In the data rows, 128 means zero.
Some points:
tensor([133, 114, 122, 129, 129,  95, 121, 147, 150, 204, 138, 149, 137, 134, 145, 130, 103, 114, 111, 155, 123, 117, 104, 133, 113, 163, 133, 151, 121, 117, 106, 183])
tensor([ 77, 113, 156, 138, 159, 124, 203, 161, 136, 122, 126, 131, 173, 112, 141, 119, 112, 131, 121, 115, 120, 122, 121, 131, 111, 137, 103, 106, 163, 102, 101, 116])
tensor([154, 122, 123, 152, 150, 129, 103, 125, 135, 165, 147, 108, 151, 151, 148, 127, 123, 127,  80, 141, 115, 131, 146, 176, 117, 154, 132, 146, 150, 104, 155, 120])
tensor([134, 130, 140, 151, 141, 134, 114, 128, 129, 130, 152, 116, 121, 147, 135, 159, 105, 138, 112, 105, 133,  94,  99, 107, 187, 153, 129, 120, 143, 102, 146, 148])
tensor([114, 108, 149, 149, 183, 138, 165, 137, 108, 127, 116, 121,  94,  90, 143,  61, 126, 143, 147, 146, 148, 151, 104, 132, 135, 118, 150, 128, 154, 139, 149, 102])
tensor([180, 135,  92, 108, 124, 107,  90, 143, 138,  58, 139, 147, 170, 133, 127, 138, 112, 117, 156, 106, 127, 123, 132, 152, 146, 156, 105, 113, 130, 133, 156, 133])
tensor([112,  87, 150, 117,  66, 140, 138, 110, 150, 159, 152, 121, 139, 111, 155, 158, 107, 167, 127, 129, 168, 164, 116, 128,  86,  97, 104, 106, 109, 124, 151, 122])
tensor([147, 113, 117, 107, 177, 116, 131, 169, 123, 173, 128, 133, 121, 153, 120, 155, 140, 118, 147, 147,  97, 121, 110, 126, 111, 120, 112, 143, 155,  86, 135, 119])
tensor([151, 109,  84, 120, 135, 138, 109, 136, 201, 144, 105, 122, 119, 121, 129,  90, 129, 106, 148, 154, 145, 101, 158,  99, 159, 138, 136, 127, 143, 146, 142, 110])
tensor([101, 119,  70, 127, 113, 158,  94, 132, 131, 105, 157, 113, 128, 131, 124, 145, 128, 163, 126, 146, 156, 138,  97, 119,  89,  79,  96, 111, 133, 109, 138, 168])
tensor([143, 131, 107, 133,  95, 102, 145, 137, 132, 109, 100, 115, 101, 114, 151, 125, 105, 140, 117, 155,  98, 118, 135, 136, 103,  79, 161, 183, 110, 100,  78,  93])
tensor([161, 125, 160, 118, 112, 156, 136, 130, 107, 143, 151, 136, 119, 151, 136, 121, 135,  71, 111, 135, 135, 139, 129, 117, 131,  82, 118,  99,  92, 158, 143,  94])
tensor([141, 133, 101, 136,  93,  96, 144, 137, 115, 123,  59, 103, 152, 114, 121, 151, 118, 125, 110, 131, 131, 140, 135, 104, 126,  69, 163, 150, 161, 161, 149, 151])
tensor([126, 144, 148, 134, 114, 128, 145, 179, 160,  77,  90,  78, 126, 141, 136, 135, 159, 128, 107, 148, 147, 111, 107, 144,  99, 144, 145, 166,  84, 169, 113, 149])
tensor([112, 167, 103,  97, 133, 134, 131, 101, 105, 160, 137, 126, 143, 135, 158, 125, 149, 121, 104, 101, 110, 121, 121, 115, 137, 163, 101, 131, 101,  87, 132, 132])
tensor([131, 112, 124, 155, 164, 140, 136, 140, 158, 124, 129, 149, 140,  99, 116, 146, 166, 100, 122, 159, 125, 149, 149,  91, 135, 152, 139, 108,  97,  63, 117, 138])
tensor([113, 140, 182, 144, 129, 115, 123, 144, 116, 135, 157, 148, 137,  82, 148, 120, 130, 112, 127, 119, 108, 110, 156, 117,  85,  72, 156, 106,  98, 177, 131, 127])
tensor([173,  93, 125, 120, 103, 175, 120, 125, 138, 110, 120,  98, 143, 118, 140,  99, 106,  66, 148,  85, 120, 161, 105, 107, 171, 141, 153, 154, 132, 111, 110, 129])
tensor([147, 157, 123, 102, 163, 146, 151, 128, 155, 163, 111, 140, 107, 126, 126, 167, 141, 107, 133, 112, 105, 165, 162, 161, 108, 147, 141, 138, 129, 103, 109, 147])
tensor([ 99, 122, 104, 124, 155,  85,  99, 139,  78, 145, 135, 142, 123, 111, 140, 159, 119, 136, 125, 134, 136, 157, 101, 120, 166, 173, 145, 168, 111, 142, 116,  99])
tensor([161, 137,  95,  98, 136, 128,  90,  91, 108, 115, 161,  97, 130, 125, 114, 165, 157, 138, 155, 128, 120,  96, 101, 151, 148, 126, 145, 116, 125, 145, 114, 145])
tensor([140, 141, 149, 147, 124, 159, 111, 138, 150, 140, 130, 120, 149, 118, 103, 148, 150, 146, 109, 141, 119, 130, 154, 137, 136, 152, 149, 106, 124,  76, 139, 155])
tensor([136, 112, 159, 145, 129,  72, 139,  98, 105,  92, 107,  95, 145, 102, 140, 127, 144, 117, 154, 152, 111, 105, 141, 125, 105,  91, 100, 137, 143, 119, 126, 152])
tensor([119, 142, 140, 147, 106, 159, 123,  82, 111, 125, 127, 191, 111, 136, 191, 131, 173, 172, 149, 137, 130, 146, 155, 128, 130, 148, 136, 154, 190, 133, 102, 131])
tensor([106,  91, 111, 117, 108, 123, 147, 134, 101,  86, 130, 144, 112, 152, 141, 130, 109, 117, 121, 129, 148, 111, 140, 155,  89, 105, 144,  96, 118, 167, 138, 166])
tensor([143, 141, 113, 110, 123, 119, 133, 146, 123, 121, 120, 159,  96, 107, 157,  77, 142, 147, 115, 129,  79, 135,  71, 131, 125, 151, 129,  86, 157, 134, 154,  85])
tensor([ 77, 122, 115, 129, 107, 133, 125, 122, 137, 123, 135, 121, 109, 185, 132, 113, 121, 153, 152, 126,  55, 167, 115,  78, 170, 136, 133, 121, 131, 141, 106, 138])
tensor([155, 116, 110, 160, 117, 132, 158,  84, 110, 121, 106, 179, 104,  71,  92, 121, 109, 144, 103,  98,  98, 123, 124, 109, 141, 136, 104, 166, 122, 181, 122, 127])
tensor([106, 125, 125, 159, 132, 132, 157, 103, 156, 123, 141, 124,  93, 123, 130, 115, 102, 130, 150,  90,  95, 124, 145, 146, 146, 129, 128, 182, 123, 102, 217, 124])
tensor([133, 110, 154, 121, 136, 106, 138, 105, 128, 138, 133, 176, 159, 168,  86, 111, 161, 173, 128, 124, 127,  98,  86, 150, 140,  96, 177, 141, 137,  95, 118, 134])
tensor([162, 129, 140, 103, 167, 153, 157, 141, 126,  98, 111, 106, 134, 125, 132, 119, 156, 153, 147,  93, 143,  91, 164, 125, 152, 118,  88, 119, 114, 153, 104, 178])
tensor([143, 133, 133, 167, 147, 129,  76, 103, 125, 130,  80, 128, 137, 145, 133, 157, 120, 123, 112, 102, 162,  83,  91, 112,  67, 146, 158, 116, 167, 121,  95, 107])
tensor([146, 128, 166, 127, 102, 138, 155, 132,  98, 138, 125, 156, 115, 147, 129, 154, 107,  86, 139, 153, 144, 133, 150, 120, 126, 115, 125,  80,  98, 164, 155, 110])
tensor([131, 132,  69, 183, 106, 128, 100, 143, 151, 152, 158, 116, 129, 127, 119, 143, 140, 135, 186, 108, 145, 132, 151, 127, 110,  93, 105, 108, 106, 126, 111, 115])
tensor([115, 110, 124,  79, 120, 166, 135, 103, 148, 147, 105, 117, 138, 113, 161, 122,  66, 137, 134, 157, 148, 129, 149, 118, 144, 115, 149,  93, 102, 147, 147, 106])
tensor([131, 150, 115, 109, 159, 133, 142, 106, 125, 107, 172, 136, 154, 158, 101, 109, 125, 158, 135, 119, 115, 140, 131, 105, 126, 171, 137, 117,  99, 128, 138, 112])
tensor([132, 130, 139, 142, 160, 142, 110, 140, 120, 103, 106, 110, 169, 118, 135, 133, 149, 151, 161, 122, 109, 137,  81, 144, 150, 139, 107, 105, 155, 176, 136, 148])
tensor([103, 107, 129, 110,  98, 117, 130, 160,  84, 133, 162,  91, 101, 138,  91, 144, 127, 137, 115, 131, 123, 117, 175, 109,  99, 199, 155, 160, 129, 129, 117, 111])
tensor([ 78, 150, 148, 129, 103, 112,  97, 132,  86, 103, 125, 158,  93, 132,  98, 122, 134,  83, 141, 129, 153, 133, 108, 164, 109, 110, 101, 137, 116, 113, 117, 173])
tensor([135, 210, 163, 138, 118, 116, 172, 106, 152, 138, 161, 113, 145, 125, 103, 116,  92, 119, 128, 177, 139, 123, 113, 117, 130, 155, 114, 141, 179, 124, 111, 124])
tensor([ 87, 112, 135, 101, 124, 176, 121,  76, 121, 133, 106, 139, 134, 154,  88, 118, 112, 100, 119, 157, 117, 140, 128, 151, 130, 141,  95, 125,  78, 154, 149, 104])
tensor([107, 106, 113,  92, 108,  65, 149, 105, 139, 115, 138,  94, 128, 140, 123,  85, 188, 107, 126, 100, 168, 125, 141, 112, 130, 146, 124, 127, 137, 174, 116,  89])
tensor([ 92, 134, 163, 150, 121,  86, 136, 133, 141, 110, 131, 133, 123, 115, 120, 168, 155, 152,  88, 101, 113, 131, 104, 161, 148, 108, 122, 137, 139, 120, 141, 107])
tensor([145, 128, 174, 105, 168,  73,  99, 100, 146, 101, 113, 103,  74, 132, 104, 135, 108, 141,  88, 103, 111, 157, 143, 122, 132, 119, 105,  91, 133, 126, 106, 156])
tensor([142, 163, 148, 100, 143, 147, 129, 175, 117, 154,  89, 142, 152, 136, 122,  88, 123, 159, 137, 128, 177, 126, 146,  79, 138, 141, 131, 153, 136, 106, 158, 112])
tensor([110, 133, 112, 122, 113, 175,  83, 149, 134, 148, 154, 152, 136, 126, 118, 129, 114,  79, 123, 132, 144, 136, 161, 157, 144, 104, 111, 142, 132, 122, 114, 109])
tensor([133, 150,  94, 164, 103, 142, 107, 161, 109, 145, 145, 117, 102, 125, 114, 101, 121, 125, 122, 130, 176, 119, 162, 168, 138,  89, 123, 105, 111, 106,  91, 117])
There is one direction along which these points spread out most. Take the direction at right angles to it along which they spread out most. Go by this last direction. For each point below, how far along it does it lie, from 0 to 99? 50 is the average, and the first point above lies past it. One standard deviation of the points above along it is 16.
tensor([147, 113, 117, 107, 177, 116, 131, 169, 123, 173, 128, 133, 121, 153, 120, 155, 140, 118, 147, 147,  97, 121, 110, 126, 111, 120, 112, 143, 155,  86, 135, 119]) 57
tensor([112,  87, 150, 117,  66, 140, 138, 110, 150, 159, 152, 121, 139, 111, 155, 158, 107, 167, 127, 129, 168, 164, 116, 128,  86,  97, 104, 106, 109, 124, 151, 122]) 61
tensor([142, 163, 148, 100, 143, 147, 129, 175, 117, 154,  89, 142, 152, 136, 122,  88, 123, 159, 137, 128, 177, 126, 146,  79, 138, 141, 131, 153, 136, 106, 158, 112]) 60
tensor([145, 128, 174, 105, 168,  73,  99, 100, 146, 101, 113, 103,  74, 132, 104, 135, 108, 141,  88, 103, 111, 157, 143, 122, 132, 119, 105,  91, 133, 126, 106, 156]) 28
tensor([173,  93, 125, 120, 103, 175, 120, 125, 138, 110, 120,  98, 143, 118, 140,  99, 106,  66, 148,  85, 120, 161, 105, 107, 171, 141, 153, 154, 132, 111, 110, 129]) 64
tensor([119, 142, 140, 147, 106, 159, 123,  82, 111, 125, 127, 191, 111, 136, 191, 131, 173, 172, 149, 137, 130, 146, 155, 128, 130, 148, 136, 154, 190, 133, 102, 131]) 41
tensor([133, 114, 122, 129, 129,  95, 121, 147, 150, 204, 138, 149, 137, 134, 145, 130, 103, 114, 111, 155, 123, 117, 104, 133, 113, 163, 133, 151, 121, 117, 106, 183]) 61
tensor([133, 150,  94, 164, 103, 142, 107, 161, 109, 145, 145, 117, 102, 125, 114, 101, 121, 125, 122, 130, 176, 119, 162, 168, 138,  89, 123, 105, 111, 106,  91, 117]) 73
tensor([161, 125, 160, 118, 112, 156, 136, 130, 107, 143, 151, 136, 119, 151, 136, 121, 135,  71, 111, 135, 135, 139, 129, 117, 131,  82, 118,  99,  92, 158, 143,  94]) 67
tensor([112, 167, 103,  97, 133, 134, 131, 101, 105, 160, 137, 126, 143, 135, 158, 125, 149, 121, 104, 101, 110, 121, 121, 115, 137, 163, 101, 131, 101,  87, 132, 132]) 64
tensor([141, 133, 101, 136,  93,  96, 144, 137, 115, 123,  59, 103, 152, 114, 121, 151, 118, 125, 110, 131, 131, 140, 135, 104, 126,  69, 163, 150, 161, 161, 149, 151]) 27
tensor([140, 141, 149, 147, 124, 159, 111, 138, 150, 140, 130, 120, 149, 118, 103, 148, 150, 146, 109, 141, 119, 130, 154, 137, 136, 152, 149, 106, 124,  76, 139, 155]) 66
